rotation steps, each row followed by its count of steps:
The counts run from 0 to 658.
 -3  -4   1  15  18  -5  -2   1 -10   5  -3 -12  -8   5  -4  16  -9 -14   7  20   0   1  13   9  -3  17  -4  -7  17   0  -8  -7  -3   7  -8  -2   6  10   1 -12   5   2   8  10 -13   1   1  -8   7 -13  -3  -9  15  11  -3  -5  10   0  13   9  -9  -1   6  17   2   9   9   5  -2   5  -8  11  -8  -6   0   9  -7  -3 -12  13 -> 559
 -5   1  18   3  -1  -2   0 -11  -3   5  -1 -22   1  10  10   9  -4   1  -2   6   1   7   8  -7   0  12  -7 -17   1   4   4  -8  -5  -1  -5  -5  15  10   2 -10   5   3   4  20  -8  -9  19  -2   6 -18   2 -12  22   7  -2  11  15   8   5   7   6   1   7   8   8  18  -4   0   4  11  -1  12   2 -16  -5   3  -8   1   8   4 -> 351
 -1   3   5   4   9  -6  -8  -3   1   1  11  -9  -7  10 -17  10  -7 -20  -2  -1  -4   7 -10  -8   2   7   4  -2  16   0 -10   9  -3  13   3 -14   2  16   1   8   5  -8  16 -13   9  11  16  -3  13  -4  -1  -5   3 -10   2   5   4 -12  -1  -7  -3 -19  -6  -2 -12   0  15  11   4  18 -20  18   7  10  -3  11   4  -8   3 -12 -> 398
 -6 -10  12  -2  -5   6   8  -4  -3   0   9  -8   2   4  -7   2  -3  -5 -12  14  -6 -15 -11  -4  -3  -7   5   5  11   4  -7  -5   0  10  -2  -1  -2   3  -1   9   9   3  14  -1  -7   5   7   9  18  -7  -5  -3   9   3 -14  13   2   8   5   3 -19   3  -4  22   5   3  -8  -3  -6   8  -7  16  20 -15 -18  14  -7  -3  18  -5 -> 291
  1  -9  13  -6   5   8   4 -19   4  -7   0   5  14  -8  -6  -1  10  -7   8   3   4   1  -3   1  10 -12  -5  -9  -4  14 -11   2   0   1  13 -13   5   1  -2   0   2  -3   8  -3   5  25   5  -1   7   2  -5   9   0   0   3  -8   7   0   1 -18  -7 -16 -23  12  18   3   0   6   8   2 -10  18   4  -2  -5  10  -8   5  13 -11 -> 402
-13   9  -7  15   3  -3  13   6  -8   7  14  -5   5  -6  -2 -16 -10 -12  -5  11  -7   1  13   6   6  10  -7   2   4   5   9 -14   1  -1  -4   1  -6  -4   2  -6   6   7   2  17  -1  23  -6   8  -3 -17  -4   2  10  12   4  -1  10  -2  13   5  -1   3 -10  27  -1   4  -2  -4 -15 -11   6  14   4  -5  -5   9 -19   4 -11   6 -> 450
-11  -7  -2   5  15   4   1 -18  -5   3  -5  12   3 -13  -3   1  -8 -12   4  29  -4   4 -14  -1  15  -2   8   8   0  -7 -14  -6   2  10  15 -21 -10   8   0  -3   7  -7   8 -18   4   7   1  -8   2   4  -9   7  -2  11   0  -9   6  -6  -3   1  -8  -9 -12  19   8   0   9   5  -1  -4  -2   9  17  -2  -8  14 -12  -1   2   2 -> 576
 -5   0  24 -14   0  -1  -3 -17   0  -5   0 -18  -8  13   5   7   3  -8  -5  -4  -4   5 -22 -10  15   5   3   6   2   2 -15   9   4   8   6  -6   0   6   4  -1   6  -3  14   0   4  -1  18  -5   7   4   6  -3  15 -11  -9  12   9  -3 -12  -7  -4 -21  -6   1  -9   1  13   7   1  14  12   9   3  -4  -9   3  -3  -2  10  -9 -> 190
-10   9   2   0 -11  -9   0  -8  12 -13   2  -5  -5   2  33  -8   5   9   0  -6  -7  13   3  -9   5  16  -1   5 -29   5  12  -6   9   1   7   4  -5   8   4  -5  -4   8   2  10   3   6   8   5 -16   2  -2   1  -2   1   1   6  -8   1 -20  -4   6   3   2   7  -9   7   4  -5   4   0  15 -11  -2 -11  -3 -17  -2   3  -8  -4 -> 378
 -3  10  10 -10 -14  -8  -7  -2   9  -1   6 -15  -5   9  -3   9   4   2  -1 -21  -6   1  -9  -8  -5   7   2   1   2   0  12   7  -8   8   7  -7   9  16  -2  12   8   1   4   7   4   4  26   6  12  -4   6  -4   2 -10  -3   2   0   6 -11  -8   6  -9   5 -12 -20   5   8  -1   4  21 -10   7   7   1  -8  -5   3   6  14 -13 -> 395
 -7  -4  -5   1   4   1   4 -16   4   1   3  18   5  -4   0   2   7  -2   8   8  -5  -3  -7   3  -7  -3  20   1 -16   4  -8  -3   7   7   5  -2 -10  12  -8   0   3   3  10 -25   1  16  -4   1   9   8 -14   7 -16   9   0 -11  -8  -1  -4   2 -20   1 -18  21   2  -4  -1  -3   8   8 -13   7  15  -7 -10   5  -5  -9   2  -9 -> 228
-10  -8   2  -7   0   7   9   6   6  -8  -2   5  -5  -4   6  -1  -7  -3  -2   6  -5 -21 -23 -15   9 -14  -2  22   3  -3   8 -11   3  21  19  -2  -5   0   0  12   5   4   8   1   0   5   2   5   6   9  10   4   8 -11   0  -6 -12   6 -10  -5  -2  -4   8   9  -4   1   9  -2  -3   7  12  -7  17  -5 -18  -1  -3  11   6  -6 -> 89
-11  -3   3  10   9  11   5  -9   8 -12  -1  11  12 -13  12  -8   1   4   4  15  -2  -8   5  -9   0 -12 -14  -6 -13  15  17 -16  12   0  21  -5   4   1  -1   5  -9   2  -2   0   1  23  -2   2  -6   3  -9   4   2  -3   5 -16  -7   3  -4 -15   6  -3  -8  12  21  10  -8   4   5   2  -4   0   8  -2  -8  -2 -17   6  -7  -6 -> 166
-10 -16   6 -10   5  14  -2  -6  -7  -3  -8   6  -3  -3 -15   7   3   2   9   7  -2 -24 -13  13   8 -17  -2  14   6   8  -1   6   1   1  11   3  14   2   4   7  -4   7   3   6 -14  10   9  -2  10   3   1   3  16   3  -8 -15  -3  11   0  -4  -2 -13   2  11  -6   8   2   5  -4  23   2  12  12  -7 -13  -4 -11   7  -2   4 -> 325
  4   1  18  -4  -6  -6   0  -2  -1   0   0 -14   3   0 -10  11   6  -7   0  12  -3   5  -7  -5   8  -3   8   0  17   0  -6  -6  -4   6   1 -16  -6  -1  -7   5  15   0  15   7  10  -9  13  -5   9  -8   9   1   1   4 -16  10  11  10  -2 -13 -15  -5   8  18   4   6  12  -2  -1  -2 -16  11   7   1  -3  18  -1  10  28   0 -> 637
 -4  13  -3  -9  -1  -3  10   1  12  -4   4  -7   5  -3  24  -3   6   2   5 -18  -2   8  16  -6   2   6   5  -4 -22  -4  14   2  -3   6  14   0  -8  12   7  -8  15   1   1  13  -5  17   2   7   6   2  -2   1 -14  -8  19  -1  -6  -8  -4  -1   9  -4   0  -3   0  11   4   7  13  -4   4  -6  -8 -21  -5  -5  16   3  -2 -13 -> 202
  2   6  17   1 -13 -15  -5  -7   6  -1   6 -13   0   9 -10   8  18  -3   8  -6  -2  11   0   0  -3   6   7  -8   1  15   1   4  -2  -3 -10  -8  12  12 -13  11  -4   8   5   6  12   6  15  -1  -1 -10   1  -2  -2  11 -16  -1   4  16  -4 -12 -15  -3  -1  14 -12   1   8   0  -2  19 -17  13   0  10   2   2  -9   3  14   1 -> 462
-14  -4  10  -5  -5   4  10  -7  -6   7   2   6   8  -5  -6  -3   1  -3  -5  23 -10 -12 -13  -2   5 -18  16  10  -3   3   5  -5   5   7   9 -18  -5   2  -4   4   7  -2   6  -1   3   9  -1   6  14  -1  -6  -1  -2  12  -6   4   5   8   4   4 -12  -3  -7  18   6  -5  -4   7  -7   4   0  12  25  -4 -17  18 -14  -4  19  -2 -> 434
 -7   4   1   9  13   2  -7  -2   2 -12   1 -10   3  -7  20  -8  -8  -9  -7  10  -6   5  -1 -21  14   3  -6   9  -5  -4   5 -12  11  14  25  -5 -14   4   8   0   1 -10   2  -7   7   5  10 -10   1   4   0   3   4 -17   3   2   0 -15 -19 -16  16  -9   2   3   8  10  10   6  10  -2   2  -1  -2  -5 -11  -1   1  -1  -2  -9 -> 442
 -7  -2   1   7  -4   0   7 -10   7  -4  -4   9   4  -9  -1   6  -3  -4   8  14   1  -9 -14 -11  -3   2  -4  -7  -1  -1   0 -15  -6  15  15 -26  14  12  -9  -4  -1  -4   5  -6  11  16  -3   6   2  -1  -6  -1   5  18  -1 -24  -2   8  -7   6 -10   0  -6   9  10  -2   5   1  -1  15  -9   2  15   3  -3   2 -15   5   6  -8 -> 369
  3   7  17 -10  -8  -6  -7  -1   2   1  -4 -23  -1  12  11  12   4  -1  -6  -5  -7  -8  -3 -16  -5   2   8  -7   6  -4   3  -6   0  12  10   4   0  10  -3  -3  11  -3   7   1  12  -2  16  -8  19  -9  10  -1  10  -9 -13  10   6   2 -13  -5  -4  -4  11   9   5  11   6   0  12  12  -2   9   5  -1 -15   6   2  -1  20 -10 -> 14
 -9  -1   9  14   7   2   7   2  -4  -2   7  -7   5   2  -9   2 -14 -18 -11   9  -3   2  -6 -16   4   1  -8  -5  12   1  -2  -3   1  11   9 -25  10  10   2  -1   7 -13  10  -1   7  21   1  10  12  -5 -12 -13  11  -3   6   0   9 -10   4  -2  -1 -15 -14  -5   9  -3   6  15  -5   7  -4  12   8   1  -3  11  -6  -6   3 -16 -> 543
 -8   9 -13   3   1 -15  -6   0  10  -6   0   1  -6  -7  14   4  -6  -9  11   0  -8   5  -5  -9   6  17   6   5  -5 -18  -2  -7  -3  20  22 -21  -8  19  -2  -4  13 -12   6  -9  11   3   5  -8   7   5   3   5 -16   6   4 -13  -8 -11 -19  -3   4  -7   1  -2  -5   7  15  -3  10  -2  -9  -8   3  -3  -1  -8  11   2   3 -10 -> 93
 -3  -9   5  -1   7   6   4  -8   2   1  -3   2   5 -11  -5   2   3   7  11  19   1  -5   9  15   7 -11  -9  -3   1   8   5  -4  -1  -3   5  -4   8   0   4   5   3   9   4  21 -21  -8  15   0   2 -12   0  -1   3  14  -2  -4   0  15  11  -9   2   2   9  14   9  21  -7  -2  -3   1 -15   8   6 -17  -9   4  -6  20   5  15 -> 6
 -2  -4   3   4   5   4   2   2  16 -15   4  -4  -2 -10  11  -4  -1   5  10   6   1   5   9  -1   3  -1 -16   2  -7   8  17  -2   5   1  10  -1   4  -1   8  14  -2  13   6  22 -15  -2  16   3  -7  -1   2  -1  -3  -5   7  -2 -15  13   3 -18   9   6  18   2   3  21   1  -5   0  -1  -9 -12  -7 -19  -5  -5  12  23  -4   6 -> 487
 -3   5   7   6   8  -8  -5 -10  11 -10  -8  -4  -1   5  17  12  11  -4  10  -7   7  17   8 -13   1  13   1 -15 -19   1   2  -1   4   2  15 -18   5  19  -1 -10   4  -4   3  -2   7  16   2  -5  -3   4  -9  -5  -9   2   8 -14   0  -7 -12  -6   0 -13  -4  -5   8   4  15  11  17   6  -6  -4 -13  -1   6  -6   9  -2  -4 -14 -> 269
 -9  -9   0   0  -7   0  -1   7   3  -9   6  -4   0   1 -15   2  14   4  10   1  -7 -16   1  13   2 -10  -1  13  -1  14  12  11   7  -3   7   6   8   6   0  13  -5   7   0  15 -12  13   6   6   7   0  -5   4  -2   6 -20 -10 -15  19   1 -18  -9   0   9  13 -11   8  -5  -2  -6  16  -8   5   6 -11 -10 -12   0   1   9   7 -> 183
 -2   6  -3  18  10 -10 -11 -22   9  -3  11  -7  -1  -6   4  -4  -2   1   7   7  -4  29  12   7   0  22  -9 -13  -9   4  -1  -4  -5  -4   0  -9   4  15   2   1  -6   0   1   3   0   1  23  -7  -7 -10  -6   1  -4  13   1   4   7 -10  -1  -9   8   2 -10   9  -1  16  -1  -4   4   0 -19  14  -2  -5   1   1  -6   0  -8   7 -> 590
 -8   2  -6   7  12   0  -6   1   5  -8   3  -4  -4  -6  18  -8 -12  -9  -9   9 -12  -3  -3 -16   9   2   2   9  -2  -7   9  -9  11  16  22   1 -19   7  11   4   5  -8   6 -12   4   9   3  -8   3   7  -1   1   1 -21  11   3  -2 -19 -18  -8  12  -8   0   3   3   9   8   3  13   0   0  -2   2  -3 -10   1   5  -4  -8 -15 -> 441
 -7   2  19  18   6  -1   0  -5   4  -7   2 -20  -3   5  17   5 -12  -5  -8  13  -3  14   9 -21   4  11 -18 -12   3   7   8 -10   6  -1   2 -15  11   7   8  -2  -3   0   7  17  -3   3  13   1  -8 -14  -8 -21  19   2   5   9  12   1   2  -2   6  -4   8   2  10  10   4   6   2   1   4   3  -4  -6   5   6  -9   0  -2   0 -> 207
 -3  -5 -13   2   4  -3  -1 -10   3  -1  10   4   1 -10 -17  -8   5   3  16   4  -2   4   9  29   4  13  -4   1  -2   2  -5   5  -7  -2   0   3   4   8   1   1   1   4   3  12 -14   8  11   2   7  -7  -1  14  -5  23  -9 -10  -4   6   3  -8  -4   3  -8  19  -7  17  -8 -14  -3   2 -19  17   1 -17  -4  -4  -1   8   1  15 -> 387
 -4  -3  -3  -3  -2  -3   0   6  12 -13  -5   3  -6 -11  13   5  -5  -3   8   0  -6 -10 -18 -14   7   4  -5   6  -6 -12   3 -11  -4  23  24 -12   1   8  -2   5   6  -4   5   1   7   4   6   3   8   8  11   9  -4   0  -3 -16 -14   3 -21  -9  -3  -3   8  -2  -3   3  10  -3   7   6   0 -10   8  -4 -10  -9   9  10   9 -11 -> 91
 -1   2   1 -14  -6  -1  10 -16   7  10   4   3   5  -4  -6   1   3  -1   7  -4   0   1  -5   8  -5   3  13 -12  -2  -2 -14  -8 -15  14   1  -5  -2   6  -8  -6  17   1  13  -9   4   6  10   5  17  -8   5  10  -5  11   7   2   4   2   2   5 -19   0 -13  17   4   7   1  -8   4   4 -16  19  20  -5 -14  16  -5  10  15  -8 -> 640
-11  -2 -19  21   7  -1  10  -2   8  -1   1  17  -1 -11   5  -6 -14  -7   7  14  -6  -6   3   3  -4   8  -9   0 -10  -1  10 -16  -2  11   6  -8   3   9  -1   0  -4   5   2   0  -8  20  -8   5  -6   2 -10   0  -1  16  15 -24 -10  -2   6   8   2   5  -6  13  -2   3  -2  -4  -6   1  -6  -6   9  -2  -2  -2 -11   8 -24   3 -> 515
-11   1  -5   5  -1  -9  -5 -20  -1  -1  -1  -6  -8   6   1   4  -5   0  13  -1   0  11   2  14  -4  29  -8 -10  -3   1  -9  -3  -9   2  -9   0  13  13  -2 -11  -2   6   4   6  -7   5  13  -5  -2 -13  -2   1  14  25   2  -7   9  -1   1  12  -1   1  -9   8 -11  14   1  -9  -1  10  -3  14   0  -6   0 -10 -17   4 -18  11 -> 177
 -6  12   3  18   9 -13   0   4  -4  -2   4 -14   4   3  14  -1   2 -13  -7  11 -11  10   9 -17   8  16   5  -3   0   0   2 -13  12   7  10 -11 -14  10  -3 -11   3  -8   1  -4  21  16  -8  -7  -3  -5  -7   0   0   3  -4  -1   8  -8  -9  -7  -2  -6  -4  18   8  -4  13   7   6  -7   0   5  -7   8   3   6 -11 -12  -3  -6 -> 652
  2 -15   6  -4  10   9   7 -15   0  -5   7  -6   0   0  -6   1  -7  -2  -3  15  -2  -9  -6   7   1  -1  -5   0  16   6 -12  -4   1   6   1  13   4  -5   4   2   5   5  15   1 -19  -5  17   1  13  -8  -1   1  20  -4 -10  10   2   4   7  -2 -12   2  -1  22   7  16  -6 -10  -1   4  -7  18  10 -19 -15  10  -2   7   6   1 -> 148
